In the rows, zero is written as 128.
One turn moves each row of this set onto another row. After a few examples, where does it send each row asked below?
Q_679: [105 126 114 128 139 139  78 130 161 111 122 128 157]
Q_277: [120 127 135 138 125 152 143 145 110 121 116 122 111]
Q_99: [134 130 142 147 162 149 107 149 140 114  98 100 147]
Q_124: [110 125 114 134 145 143  84 135 163 133 142 122 159]
Q_910: [138 147 112 118 126 103  85 125 171 137 132 100 146]
Q_76: [113 122 109 130 134 133  97 120 155 145 151 131 164]
Q_219: [127  90 112 127 120 138 109 131  99 112 115 127 130]
Q_378: [135 130 131 126 128 116 140 104 120 106 100 132 166]
Q_766: [138 138 139 149 111 141 149 136 143 106 112 122 116]
Q_190: [141 124 131 137 140 123 147 112 118 143 132 123 164]
Q_840: [127 151 114 125 145 104  87 117 167 101 149 101 152]
Q_103: [131 133 139 130 141 132 116 127 135  90  79 118 154]
Q_628: [102 144 119 104 140 136 111 158 149 134 125  79 126]
Q_78: [153 131 102 115 140 116  95 160 120 111 108  89 118]
Q_2: [110 122 106 119 123 125 101 109 151 129 136 140 169]
Q_901: [134 131 136 141 112 148 142 145 130 122 106 121 110]
Q_179: [118 130 136 146 133 147 151 135 113 104 132 124 118]
Q_81: [165 138 101 114 122  99 107 139 135  93 104  98 130]
Q_28: [147 127 100 123 157 118 106 154 102 121 142  88 125]
Q_11: [109 152 121 100 120 123 114 145 165 105 103  88 132]
Q_71: [105 143 110 114 157 108  87 115 133  96 150 108 153]
Q_854: [121 120 132 111 151 108 127 150 102 134 141  90 116]
Q_945: [139 140 136 119 131  87 140 121 143  78 133  99 130]
Q_958: [142 125 138 151 161 143 127 140 129 149 131 103 153]
Q_203: [165 106 120 158 111 133 117 130 158 116 134 113 134]
Q_606: [166 138  99 120 127  91 128 120 128  89 138 105 140]
Q_35: [123  97 117 144 142 141 110 128 110  81 133 121 134]
Q_453: [102 133 104  98 146 109  82 120 115 128 133 112 147]
Q_176: [130 137 137 153 124 140 155 127 134  95 131 124 122]
Q_683: [105 127 109 117 127 129  89 116 154 110 119 139 165]
Q_473: [123 134 106 100 127 106  81 129 139 153 123 106 142]
Q_578: [110 155 117  99 115 108 135 116 160  94 125 102 147]
Q_251: [136 127 137 113 136 109 113 162 131 133 110  82 107]
Q_507: [144 106 122 162 135 137 113 128 146  82 146 113 137]
Q_369: [152  94 113 134 101 132 113 132 130 135 113 124 129]
Q_165: [147 138 139 118 124  97 120 144 157 101 105  87 116]
Q_528: [153 132  97 125 150 103 128 130 107 106 161  99 137]
Q_498: [123 127 130 116 147  92 144 124 109  99 155 100 129]
Q_201: [ 98 140 116 107 146 128 131 140 130 140 158  88 138]
Q_302: [104 146 115 101 129 110 147 114 138 115 158 101 150]

Q_81 -> Q_28
Q_378 -> Q_99
Q_507 -> Q_369
Now these:
Q_176 -> Q_901
Q_201 -> Q_578
Q_854 -> Q_945
Q_683 -> Q_124
Q_473 -> Q_71

One turn moves each row of this set onto another row. After a few examples, where does it send each row asked below?
Q_584: [116 122 155 132 167 145 167 151 116 103 136  90 120 133 106 127 142 135
 151 200 137 152 135]
Q_810: [124 117 166 142 129 155 129 148 123 121 146 155 128 126 114 142 143 128
 150 145 133 120 136]
Q_779: [112 141 126 118 127 134 110 110 134  92 162 126 132 111  96 127 136 150
 139 152 113 115 165]
Q_258: [ 96 117 162 131 155 193 131 140 113  71 141  82 111 149 129 125 166 123
 126 145 102 126 131]
Q_484: [175  97 147 108 153 162 120 130 126  96 124 133 114 121 134 123 140 122
 135 191 135 118 150]
Q_234: [118 101 150  84 151 142 127 103 118  80 136  99  78 123 132 150 112 121
 138 153  84 128 141]
Q_177: [130 116 149 135 151 149 140 119 131 103 146 110 154 143 107 114 150  88
 109 147  95 157 153]
Q_65: [107  74 163 130 133 133 143 120 109  72 153  92  96 107 123 105 153  92
 138 164 132 155 163]
Q_223: [139  96 139 143 149 169 154 109 137  68 179  93 111 136 137 110 133 133
 113 129 117 147 110]
Q_87: [120  80 128 126 120 171 123 123 111 108 132  69 108 127 134 147 117 142
 129 142  95 147 103]
Q_598: [129  78 162 126 102 145 150  91 163  81 139  96 115 132  95 130 159 153
 112 161 112 131 147]
Q_476: [124  83 171 117 150 165 136 125 124  88 160  95 103 125  80 150 121 136
 148 194 110  92 117]
Q_807: [115  96 161 161 147 146 134 128 140 118 138  60 113 145 120 138 118 141
 119 158 131  89 147]
Q_889: [131  79 137 149 149 137 131 106 130  73 156 101  93 111  95  99 152 154
 167 185  85 132 140]
Q_547: [101  77 125 122 138 162 137 149  89  83 121  96 103 123 111 105 124 135
 114 143  92 148 122]
Q_46: [100  93 156 125 162 120 119 141 146  92 134 105 125 103  88 101 110 109
 153 182 107 111 143]
Q_924: [136  51 137 126 140 136  92 102 140 121 156  92 111 125  99 133 151 125
 140 187 123 117 142]
Q_826: [144  99 133 149 113 139 145 133 140 107 146 148 130 123 136 125 162 119
 135 156  99 116 151]
Q_239: [137  91 123 157 144 167  97 133 102  72 152  93 102 133 109 121 106 158
 116 178 113 143 152]
Q_544: [107 103 141 133 133 162 119 114 156  99 134 121 134 182 136 124 136 118
 135 152 148 136 126]

Q_223 -> Q_544
Q_239 -> Q_484
Q_65 -> Q_598
Now these:
Q_46 -> Q_889
Q_826 -> Q_87

One turn moves each row of this set onto another row. After a few examples, where does it send each row asked below?
Q_343: [146 129 135 168 128 167 165 119 137 118 105  79 117]
Q_916: [139 136 128 113 135  79 168 133 134 131 123  66 111]
Q_556: [164 136 147 106 107 102 139 149 127 137 105 107 115]
Q_218: [160 108 118 124 135 173 159 102 140 114 111  95 139]
Q_790: [119 107 144 151 122 140 156 139 121 125  90 114 103]
Q_152: [166 138 138  89 106 119 136 134 117 152 103 102 103]
Q_657: [136 124 123 155 110 155 156 124 134 110  92  82 145]
Q_878: [173 129 145  96 118 108 140 144 129 136 114 114 114]
Q_171: [144 134 132 162 124 174 164 113 130 128 100  74 110]
Q_293: [151 143 100 115 141  79 163 110 130 124 102  78 117]
Q_862: [153 144  95 106 143  89 160 101 126 131 100  77 113]
Q_398: [150 128 121  90 147  96 166 114 130 144 129  70 101]
Q_384: [131  96 146 141 139 143 158 135 128 119 104 124 106]
Q_399: [158 121 133 149 141 179 167 105 137 123 114  85 112]
Q_860: [155 139  99 110 148  82 164 107 133 123 104  81 118]
Q_19: [135  94 140 122 143 158 157 118 124 129 104 124  97]
Q_530: [150 120 112 120 122 182 156  96 124 130  97  83 129]
Q_244: [174 132 140  85 119 118 138 134 125 145 111 112 106]
Q_454: [135 142 123 108 129  86 165 128 125 144 115  60 103]
Q_374: [160 143 143 104 101 109 135 143 118 147  98 101 108]
Q_702: [149 146  96 113 138  83 162 106 127 128  98  73 115]
Q_266: [155 139  98 105 147  88 163 102 129 126 104  81 114]
Q_213: [115 112 136 139 117 152 154 127 111 139  82 107  93]
Q_649: [149 127 128 102 147  85 167 125 139 132 132  74 111]
Q_327: [128 104 133 122 131 164 157 115 113 143  92 112  87]
Q_34: [155 122 136 160 139 169 168 116 141 115 114  85 118]
Q_135: [135 130 113 141 106 170 154 111 123 128  84  74 132]
Q_581: [151 111 126 146 127 157 158 120 144 102 106  95 150]
Q_746: [150 130 128 151 132 180 165 105 129 132 105  77 107]
Q_995: [140 138 118  93 135  96 166 115 123 152 117  60  98]

Q_218 -> Q_657
Q_293 -> Q_862
Q_171 -> Q_399
Now these:
Q_374 -> Q_244
Q_327 -> Q_384
Q_916 -> Q_995

One turn moves each row of this set onto another row. After a few examples, where does it send each row asked below?
Q_419: [108 115 168 135 107 169 129 111 105 115  91 110 146 115 143 117 112 153
 133 152 120 128]
Q_353: [151 128 140 137  80 106 136 137 111 135  96 108 131 104 141 110 132 160
 111  97  87 136]
Q_675: [108 142 127 148 105 133  97 135 148 175  71 149 140 110 150 115 143 165
 119 122  70 131]
Q_75: [132 124 131 185 119 152 111 127 137 145  87 102 114  85 109 121 152 174
 136  98 127 151]
Q_866: [104 141 146 132 103 130 126 164 147 173 114 134 153  84 162 119 167 131
 154 113 130 156]
Q_970: [102 136 126 136  95 132 121 163 147 184  99 134 144 101 156 117 168 123
 149 101 119 154]
Q_718: [137 127 145 148  88  99 127 137 109 139  88 106 124  86 147 110 126 158
 119 100  79 149]
Q_849: [113 120 159 134 100 174 122 100 106 132  94 114 154 113 145 111 110 142
 141 153 122 133]
Q_871: [ 75 132 127 156 140 155 134 130 155 126  84 176 126 113 138 109 126 141
 150 132 111 152]
Q_858: [107 135 136 147 101 136 108 138 157 168  83 163 138 105 156 113 143 161
 107 113  68 144]
Q_58: [125 107 140 180  92 141 109 135 134 137  90 100 110  92 111 117 157 173
 126 100 127 149]
Q_477: [126 126 123 115 155 173 145 130 142 140  77 138 150 107 139 114 134 102
 132 112  91 133]
Q_504: [103 133 133 135  96 132 113 169 148 172 116 125 145  91 166 123 165 132
 144 110 129 156]
Q_770: [137 122 124 115 157 166 137 120 141 133  92 135 143 101 129 111 153 109
 120 106  98 128]
Q_999: [ 81 133 112 153 130 160 140 124 161 121  96 171 132 128 144 106 125 139
 137 131 105 137]
Q_257: [ 95 117 136 147 114 127 163 121 115  92 123 116 121 101 143 114 115 131
 150 107 117 143]
Q_274: [114 132 161 130 102 168 118 107  93 135  99 117 153 119 145 112 119 157
 133 150 132 130]
Q_735: [140 110 140 181 105 154 110 127 140 136  85 102 103  89 119 123 145 170
 133 107 130 154]
Q_864: [134 119 111 117 148 170 133 134 145 138  85 135 153  99 128 103 143 101
 121 109  95 137]
Q_569: [102 124 123 151 114 120 156 121 112  93 106 111 120 109 139 103 107 137
 152 122 117 139]

Q_477 -> Q_970
Q_864 -> Q_504
Now these:
Q_353 -> Q_257
Q_274 -> Q_770
Q_858 -> Q_718

